One vector is turned by the same rotation once a step. Each row is the vector after some number of steps, and that number follows the row.
The counts run from 0 to 1095.
[-1 -6 1 -9 -2 -10 -3 7 -2 12 6 16 -10 3 14 0 2 -8 -1 2 -3 -3 -7 5 -15 5 2 -12 7 1 17 -19 -24 -1 7 21 0 -3 2 -8 -36 -3 -3 23 1 14 -16 7 -3 3 -8 0 -5 -6 1 -8 -5 -5 -7 9 -12 7 -6 -5 17 19 -9 -7 5 -1 0 -17 -14 18 -3 -19 3 -4 7 -2 0 13 -13 6 -20 8 4]  585
[-6 7 14 -14 -6 1 -3 -28 1 12 2 10 0 3 2 23 15 0 2 -1 4 -14 4 6 15 0 -5 -1 -5 8 0 -23 -7 -1 7 5 3 -2 6 3 1 4 -4 -3 -11 13 -22 -7 0 -1 4 -5 1 -12 5 -4 0 -14 8 24 -3 6 8 -2 30 23 -6 -5 -9 -4 -14 8 18 9 4 16 11 10 -11 0 -9 -4 -7 24 -15 5 -13]  8
[-8 4 9 -16 -11 -6 14 7 -1 5 11 6 -24 2 16 3 13 -17 8 18 3 3 -4 6 -7 5 -19 -1 1 -12 0 0 -4 -6 -3 8 6 -14 15 2 -19 10 -6 -7 -8 -3 -20 7 -3 9 -1 7 1 -6 5 -6 -4 -12 -7 10 5 -4 -21 -17 9 16 -7 -9 -8 -6 -7 -20 1 22 -9 -13 2 -5 12 -14 6 6 -25 7 -9 7 13]  177
[0 10 6 1 0 -1 -7 -8 -5 12 0 -13 -7 -2 2 15 16 -8 10 -8 -11 -33 -16 -5 -4 -2 -1 8 -12 2 1 -5 -4 5 9 -1 9 0 -7 16 -14 0 -11 -1 -8 19 -17 2 3 0 7 11 13 10 8 2 -11 0 1 13 -8 -3 15 -9 17 9 2 -3 -12 11 2 6 12 16 -16 12 11 5 -6 -5 -8 -2 8 27 4 12 -8]  1076
[7 -4 9 11 -13 -7 4 -2 7 10 0 -4 -21 -2 -6 20 2 3 9 -3 -11 -6 -6 -6 -8 7 0 10 -2 -7 19 -9 19 -19 12 9 0 -9 12 -10 -12 0 1 -5 9 6 -15 -7 4 -3 4 13 5 0 -11 1 -13 -4 -5 2 3 1 -18 -9 5 4 6 -26 0 8 -18 -19 -10 0 3 -4 24 7 15 5 0 4 -11 18 4 0 -4]  273
[-12 -11 0 4 -13 12 -14 -12 0 6 -8 11 -17 26 -6 -2 -16 0 -4 -16 -6 -3 10 -17 -14 16 4 -3 3 0 -8 4 8 -22 23 8 -20 -15 5 -5 -4 -5 -1 -10 18 8 -1 -19 -13 -3 -2 13 -6 14 -4 -2 -2 -5 -8 -9 16 -5 -7 3 -3 -6 -1 -10 0 8 -8 -8 -19 -2 2 -8 5 -1 5 3 -3 -5 -5 11 4 -2 11]  949
[-3 -13 9 -5 -29 13 5 -14 1 -8 -17 15 5 11 -16 8 0 2 2 -14 -1 8 3 -9 0 8 3 -8 6 5 18 -26 -3 -15 0 16 -19 -8 6 -5 -11 0 12 -4 0 7 -4 -7 7 7 -6 2 2 2 2 -1 -13 3 -6 4 19 17 -11 -2 10 -1 -2 -15 6 -3 -14 -8 -21 -17 -4 -9 9 6 3 12 -2 7 0 6 3 -4 1]  604
[6 -16 -5 12 -5 4 -9 -12 2 8 -2 -13 -4 0 2 22 20 -13 3 -8 -15 -18 -6 -10 3 -2 -3 16 -1 -5 25 -8 4 -8 17 -2 -4 -7 9 -9 4 -1 7 -12 0 12 -2 1 14 8 7 16 14 -2 1 -5 -20 -2 11 -1 8 3 -20 -5 9 -7 4 -25 5 -5 -13 -10 -18 -10 -7 -2 -2 2 3 10 -12 -1 -3 14 -6 -9 -9]  926
[-5 -28 -3 -5 11 11 -1 -6 -20 2 -13 -8 -9 16 14 -1 -7 3 5 3 5 -9 -10 -1 -5 -17 -6 -4 4 -4 -10 7 -7 -13 25 7 3 -20 3 6 -4 11 -7 0 -2 8 4 -3 5 12 -6 0 15 2 11 -8 -8 -16 19 7 -6 5 -1 2 3 6 -11 -22 -7 2 -22 18 -5 2 5 -2 -19 3 -5 19 -3 -5 -8 3 -12 10 -17]  475
[7 -2 -3 -2 -16 -2 -13 -12 6 15 14 1 5 -9 -1 17 26 -11 1 -2 -21 -8 20 -1 -4 2 -4 7 6 1 27 -3 -3 -1 20 14 14 -16 5 -9 2 1 -9 -7 -6 -1 -17 -4 -2 -10 9 13 5 -8 1 -17 -19 1 4 4 3 -4 -7 -1 1 4 9 -2 5 -20 0 -8 6 7 -12 -3 16 -11 3 6 3 8 -17 21 -13 6 3]  833
[6 -27 -12 4 3 10 4 -11 -28 0 10 -9 23 18 -12 16 -11 -3 10 -5 -2 -1 0 7 7 1 -7 4 1 -2 6 12 -6 -14 22 -1 -3 -13 -4 4 17 -1 -11 -7 -8 9 8 0 10 2 -8 4 5 5 2 -15 -16 -7 12 -10 10 -8 9 8 -2 19 -9 -9 1 -20 -15 5 -17 3 -12 14 2 -3 -6 0 -7 2 -12 9 -2 -4 10]  303
[-9 -1 -12 -1 4 1 -11 -3 -1 19 14 9 -19 23 5 10 -11 7 1 0 -13 -2 -1 -8 -9 6 -8 1 -3 7 -5 12 9 -19 36 4 -17 -5 2 -16 2 -5 -8 -3 21 16 2 -6 -9 -19 11 15 -1 11 -8 -7 4 -4 -1 -18 4 -3 -8 14 13 4 -10 -1 -2 2 -2 0 -5 -7 -3 -19 9 2 -4 -3 -2 -6 -7 0 -12 14 5]  56
[-2 2 8 -13 -24 12 8 -9 14 -5 -2 4 -11 10 -6 6 8 8 12 0 21 2 -2 0 11 7 -9 -12 -5 13 -1 -10 4 -5 7 6 8 -16 5 3 0 1 -3 -12 -3 3 -9 -4 -4 -1 -12 1 -5 -1 11 -15 12 -8 0 18 -3 3 11 -19 13 16 -12 -20 -5 -6 -10 -16 3 15 0 3 13 -13 3 -1 -2 2 -34 9 2 0 4]  5
[6 9 -14 -2 -17 11 -3 -19 18 6 3 -6 -9 14 -5 7 23 2 8 -8 3 -13 -8 -21 7 6 -7 -3 -6 10 13 -11 0 -2 16 -1 -6 -20 -14 -1 11 1 -3 -10 -2 8 0 -7 -2 -3 3 -2 2 10 9 -4 2 3 11 1 13 16 5 3 18 -3 -11 -13 7 -13 -5 -10 4 -5 -21 -3 12 -9 -13 2 -19 1 6 13 -11 4 12]  249
[-3 1 -6 17 -16 -7 24 4 -22 0 -2 9 -2 3 -4 0 -21 2 15 -6 5 5 -5 2 -6 2 -16 12 -18 2 -4 18 -3 -20 -1 7 -12 -4 8 7 -2 -1 0 -13 -7 2 -3 10 2 15 -14 2 18 -5 -11 -10 -22 2 -4 -4 10 -2 0 -9 6 15 -7 3 6 -13 -3 -10 -12 22 -13 -4 17 13 -9 -16 -4 6 1 2 -3 -6 14]  610
[9 -14 2 2 4 4 -2 -11 -9 11 -10 6 11 26 -7 1 -21 0 18 -21 -1 -15 13 13 -1 1 -13 -3 0 9 10 15 -11 -9 34 -8 -6 -23 4 7 12 6 -6 -12 1 2 0 7 8 2 8 -7 2 3 -6 -16 -6 -11 -4 6 14 -16 12 -14 -2 1 4 4 3 -10 -4 11 -2 3 -7 12 -1 -2 -4 11 -18 0 -4 14 3 2 0]  305
[-5 -8 -5 12 -13 0 4 -6 -5 4 0 14 -7 4 -3 9 -2 22 2 4 -17 -9 6 -11 3 13 -7 8 -11 4 5 0 18 -14 18 8 6 -9 2 -4 -1 -12 -6 -15 11 6 -19 12 11 1 -17 19 19 -16 -8 -18 -14 10 -7 0 6 -10 14 -6 7 12 7 -10 -8 1 4 7 -3 18 -3 -4 21 4 3 -10 3 4 -9 13 -4 -7 -7]  1095
[3 -10 -8 11 -14 4 -4 -9 1 0 -11 0 -12 14 -7 -4 6 8 5 -17 -10 -20 -7 -18 -11 11 3 -1 -17 15 11 -12 -6 1 13 8 -14 -9 -10 13 -13 -5 4 -5 2 14 -7 9 1 8 -9 10 12 6 14 -13 -7 14 -7 7 -1 4 13 -7 15 -4 5 -5 3 2 11 -5 -9 5 -18 -9 5 -2 -6 8 -19 14 15 10 -1 -8 2]  342
[1 2 0 -9 -12 10 17 -14 12 4 -3 -4 -4 11 3 17 5 15 17 5 19 -4 -9 -7 8 -4 -1 -17 -13 10 2 -14 -2 -6 15 5 3 -12 -4 -6 3 7 -2 0 5 7 -8 -8 9 -8 -7 -11 5 -3 6 6 14 -15 3 17 8 12 14 -9 24 1 -20 -4 2 11 -4 -1 7 13 -10 -3 20 -2 -1 1 -2 -7 -7 18 -6 12 -3]  898
[-4 -3 20 3 -6 -4 0 -18 4 20 -16 -5 2 -11 7 20 6 5 0 -6 -11 -18 6 -4 9 -10 0 12 -13 2 1 -11 4 -5 14 12 14 -12 5 9 -7 10 2 2 0 1 -15 4 7 5 1 3 23 -3 0 1 -18 -7 -2 22 -6 1 7 -17 13 4 6 -7 -8 9 -3 9 9 16 0 1 12 3 9 8 -1 -4 -2 20 0 0 -19]  183
[12 -5 -5 -8 -3 -4 4 9 11 4 -8 -8 -5 -2 11 7 1 -9 13 -4 4 -1 -1 10 -3 0 -19 -6 18 -2 15 6 -1 -12 20 4 14 -27 5 0 4 10 -17 -12 -10 -2 7 1 3 -3 5 3 6 0 4 -22 -9 -8 15 9 6 -9 -5 -11 10 4 -10 -15 10 -15 -21 -4 9 3 2 -9 -5 -16 4 23 -13 6 -20 0 -7 4 4]  1065
[-14 -1 5 -25 -14 2 -2 -13 4 11 1 -1 -5 4 12 4 23 -17 5 6 5 -7 0 12 -11 0 -17 -4 5 -4 4 -2 -5 5 9 7 8 -18 3 10 4 12 -16 -1 -12 -5 0 -12 -6 7 14 4 2 3 17 -2 -3 -20 7 8 17 -2 -14 -8 6 10 5 1 -4 -15 -4 -7 16 7 -14 -2 -10 -10 2 0 -3 -8 -19 15 0 14 3]  330
[-1 4 -2 -4 -17 -10 6 5 7 4 10 17 -18 -2 6 8 4 13 13 13 -9 6 2 -5 -23 9 -6 5 -1 1 -1 -4 17 -19 13 8 4 -6 17 -17 -4 5 -8 -10 7 -2 -17 2 -5 -4 -1 14 2 -8 -24 -11 -10 4 -3 -10 12 -2 -16 1 6 21 -3 -8 -2 0 -13 4 -6 3 2 -16 19 8 -2 -8 16 7 -6 10 0 10 4]  117
[-12 -1 0 0 -1 -6 -2 5 5 7 -8 2 -26 10 20 13 0 9 4 6 -3 -16 -14 -2 5 1 -9 11 -20 0 -19 -1 21 -7 13 0 -2 -8 16 -5 5 13 1 -6 10 2 -14 9 -6 12 -6 11 20 -1 -11 -9 -5 -10 8 -3 11 -6 -8 -11 25 15 1 -17 -12 7 -14 10 2 8 3 -15 -6 8 -8 -3 2 -11 -2 7 -8 -2 -13]  768
[-9 -6 -4 11 -8 -7 8 -3 -4 8 -21 6 1 -7 2 4 -16 -5 1 -14 3 -19 8 5 -1 -6 -9 10 -15 -5 -2 2 -8 -2 8 19 -9 -15 -3 24 -14 3 2 -5 -8 -2 1 16 -4 13 -15 -2 21 -8 8 -10 -21 4 -4 13 -3 -10 10 -24 5 2 0 0 12 -1 7 0 -4 22 -10 -13 2 2 -1 4 -14 11 5 6 2 -8 1]  435
[-1 -18 3 -1 -18 10 0 -3 8 -4 -5 4 -3 2 -12 3 0 -8 16 -13 0 7 -3 1 0 9 2 0 -9 -1 10 -17 -6 -9 -12 19 -17 -8 4 -3 -24 5 13 2 -13 -1 2 -4 3 10 -18 5 -4 4 -6 -7 -16 -4 -4 12 7 -2 -13 -9 10 15 -1 -10 20 -3 7 -21 -25 8 -9 -14 11 -2 0 6 -2 19 0 1 3 -4 13]  933
[-2 2 -14 -2 -6 13 3 3 4 8 -1 -3 -17 18 8 -4 -8 15 28 -5 -10 1 -3 -10 -14 4 -20 -2 -15 5 5 14 5 -16 24 -4 6 -24 -2 -2 7 4 -10 -18 -10 8 6 -3 6 -5 14 10 18 10 -4 -14 -6 5 5 0 8 0 5 -3 -2 -12 1 5 0 7 6 -4 16 7 -24 -9 13 9 9 1 5 3 17 -8 10 9 6]  965
[-8 -4 0 0 -8 6 -11 -4 14 15 3 2 -5 -12 3 10 4 7 12 1 -23 -14 11 0 11 6 -18 18 -4 -9 -4 11 16 -9 22 5 1 -14 4 -4 11 -5 -4 -10 1 3 -9 17 2 -7 0 22 4 -10 -15 -25 -16 0 3 -5 18 -22 -10 -13 6 2 0 -5 -9 -3 8 5 -5 5 -6 -11 9 2 13 -2 2 -6 -15 -6 -2 -3 -3]  443
[8 11 -1 4 -5 -6 -6 6 2 16 2 6 -5 0 5 13 -6 16 15 9 -26 4 13 -1 -11 3 -12 9 -2 2 -2 6 11 -13 22 6 6 -12 5 -10 -3 11 -3 -16 -3 0 -5 6 -1 -11 6 15 9 3 -16 -25 -29 6 7 -7 7 -16 -12 3 6 2 9 10 5 3 4 9 -2 4 0 -15 15 12 -4 3 5 5 9 1 -1 3 6]  617
[-10 -1 7 -1 -11 -2 13 15 -5 -4 -15 21 -21 4 13 -5 -14 -8 15 -15 0 -11 -2 4 -17 17 -6 0 8 -12 13 0 -6 -16 0 6 -7 -8 7 7 -26 -9 -3 1 -4 7 -18 -2 -5 11 4 9 14 -9 -10 -13 -15 0 -15 8 6 5 -10 -16 8 7 9 -10 -1 0 -7 -18 -6 6 4 -8 9 1 12 2 -3 13 5 2 14 1 2]  21
[-4 15 6 -15 -8 14 5 -4 9 16 -10 0 5 1 1 7 -16 2 25 -4 3 -1 -1 -11 7 -4 -24 1 -6 -7 -5 7 -8 -19 12 1 2 -27 -3 6 1 -9 -10 -5 -7 10 8 -18 -7 -12 20 -3 8 -4 -11 -9 -6 -4 1 13 4 2 3 -17 6 -3 -10 -4 14 17 -4 -11 18 16 -9 -1 17 13 13 10 -4 -5 12 -1 15 19 7]  313
[-10 -7 9 11 -12 10 -5 -23 -15 6 -5 3 13 -2 -13 11 1 -19 -11 -15 -10 -17 -1 -11 11 -1 -2 11 -7 -2 11 -9 -15 -4 0 12 -17 -6 -8 16 -10 -15 0 -5 -12 19 -1 -10 1 7 -8 8 5 1 6 -2 -13 2 -1 12 1 4 2 -10 14 2 -4 -5 2 -3 0 -9 -11 16 -7 7 12 6 -4 7 -16 7 -1 10 0 -7 3]  841
[-1 -27 -10 8 -1 14 1 11 -22 -4 2 -1 -6 11 -1 -8 -15 17 17 7 3 5 -3 -6 -20 -4 2 -12 -1 -1 7 4 7 -27 20 3 12 -18 -1 2 -13 -6 -12 -5 -1 15 3 -6 8 9 -15 17 12 -4 2 -9 -11 5 9 2 -16 8 14 7 -12 17 -1 -30 -1 8 -5 -1 -8 6 4 -6 1 6 8 7 11 5 -9 2 7 15 -7]  473
[-15 -8 11 -18 -4 15 -11 -11 -7 5 -7 -3 -3 7 -8 16 6 -12 -1 18 -3 9 0 -10 -10 -9 5 1 7 -9 -16 -16 1 -21 12 18 -4 -21 4 5 -11 13 -4 -8 -6 3 8 -14 -12 -2 3 8 -2 18 -3 -4 -15 -18 14 -2 11 -3 -17 6 7 12 -8 -13 1 15 -18 13 -13 2 5 -8 -7 9 1 10 4 -7 -1 9 5 21 11]  623
[0 -5 1 8 -7 -4 -9 -12 -10 7 10 1 -25 11 7 7 24 -1 1 5 -22 -20 -11 -13 -12 8 8 10 -20 11 4 -10 3 -1 15 -1 0 -6 12 -1 -6 11 2 -11 0 11 -27 12 6 14 -1 13 6 2 5 -4 -8 -2 1 1 -6 -1 -9 4 13 13 12 -9 -12 6 -8 7 -2 2 -5 2 -1 6 -19 -5 0 3 6 27 -12 4 -10]  923
[-6 -15 -11 4 -12 5 1 2 -8 3 -15 1 0 5 -6 -4 0 -8 15 -13 -11 -8 -13 6 -9 5 -12 7 0 3 13 -3 -2 -12 -3 -5 -14 -2 10 7 5 3 3 -19 -19 9 1 0 8 19 2 10 14 1 3 -16 -20 0 15 0 20 -2 -15 -1 19 9 6 -15 1 -18 -19 -3 -10 -15 -11 -8 -14 7 -10 13 -16 5 11 1 -2 -14 -4]  519
[6 -18 -1 6 1 -13 2 2 -9 17 5 -4 7 -3 6 10 -4 -15 -4 -2 -6 -12 5 9 -2 -7 -13 5 2 -6 11 8 -11 1 17 14 16 -10 -1 11 -12 1 -14 6 -7 7 -5 17 4 9 -11 13 17 -5 16 -17 -16 -2 3 8 -14 -14 6 -7 1 14 -2 -7 5 -15 -1 -9 -4 30 -4 -2 3 -5 3 -1 -9 4 -25 8 -19 -6 1]  88
[-1 -5 10 -12 -15 -2 2 -18 -9 8 0 13 -2 8 -6 19 18 1 -3 3 -26 -11 -3 1 -14 8 -5 2 12 0 14 -7 -1 -5 12 6 -15 5 1 4 -6 -7 -3 -7 6 11 -13 2 9 -7 17 15 -8 -2 -6 -3 -15 2 -7 -4 26 0 -10 5 22 -1 6 8 -11 -4 -6 4 -14 -14 -14 -3 6 0 6 -12 0 -5 -4 19 -4 5 -1]  600
[-1 -1 -10 7 -1 -13 -5 8 -14 6 -6 0 2 -4 7 -7 -3 -8 6 2 -2 -15 -1 1 -17 -6 -2 -6 0 -1 -4 1 -10 0 10 8 8 -11 -18 28 -12 11 -23 1 -13 10 -2 1 -13 11 -8 11 18 10 14 -16 -22 8 9 9 -11 -4 18 -1 17 18 5 1 -1 -4 -2 9 7 25 -6 -1 -4 1 -12 3 -16 10 5 9 1 8 17]  824
[-12 -19 -14 5 5 16 -6 4 0 9 1 -3 13 9 6 10 -14 7 16 -3 3 -5 0 -1 17 1 -18 12 -20 -9 -12 8 2 -17 13 -1 -7 -13 -7 -18 15 -5 0 2 -7 0 14 -10 -3 2 -6 7 21 -2 -7 -15 -10 0 11 1 15 -2 -5 2 11 14 -11 -9 9 -7 14 -4 -1 9 -6 -5 14 20 -1 -5 -1 -5 7 -10 -1 -6 6]  51
[-10 -15 -4 4 5 -8 -13 10 3 2 -9 3 -16 8 25 4 0 -17 10 -9 -3 -26 -8 13 3 11 -17 5 0 -12 11 -8 -1 -6 4 -2 -3 -9 7 -8 -8 0 3 3 -12 3 -8 2 -7 20 0 5 20 -2 3 -14 -9 -2 3 7 2 2 -22 -15 19 15 3 -19 6 -8 -2 -14 -1 8 2 -10 -16 0 0 5 -11 3 3 -5 -11 -9 -4]  674
[12 0 3 5 -15 -4 9 2 1 0 -8 5 -9 3 -12 -1 3 -8 15 -13 -3 -3 0 -2 -18 9 7 4 -8 -3 5 -16 -13 -13 1 12 -17 -13 -2 4 -29 11 15 0 -9 0 -1 4 2 7 -15 2 -4 8 -17 -4 -16 -2 -13 8 -2 -4 -9 -16 7 10 0 -8 18 -1 1 -17 -27 2 -5 -11 16 -4 -3 7 -3 19 9 12 9 6 14]  932
[22 17 -8 -3 -5 0 9 -8 14 8 6 3 -6 22 0 12 -6 -4 21 -5 7 -1 8 -9 -11 3 -10 -10 -3 9 -3 -2 -7 -17 23 -11 -4 -18 2 -15 8 19 -1 -1 3 0 10 3 -1 -8 0 -19 -3 8 -18 -8 3 -15 -2 -1 10 4 -6 2 7 0 -15 2 23 1 -11 -7 -5 1 -6 3 18 1 -19 3 -9 8 9 13 -2 19 22]  309
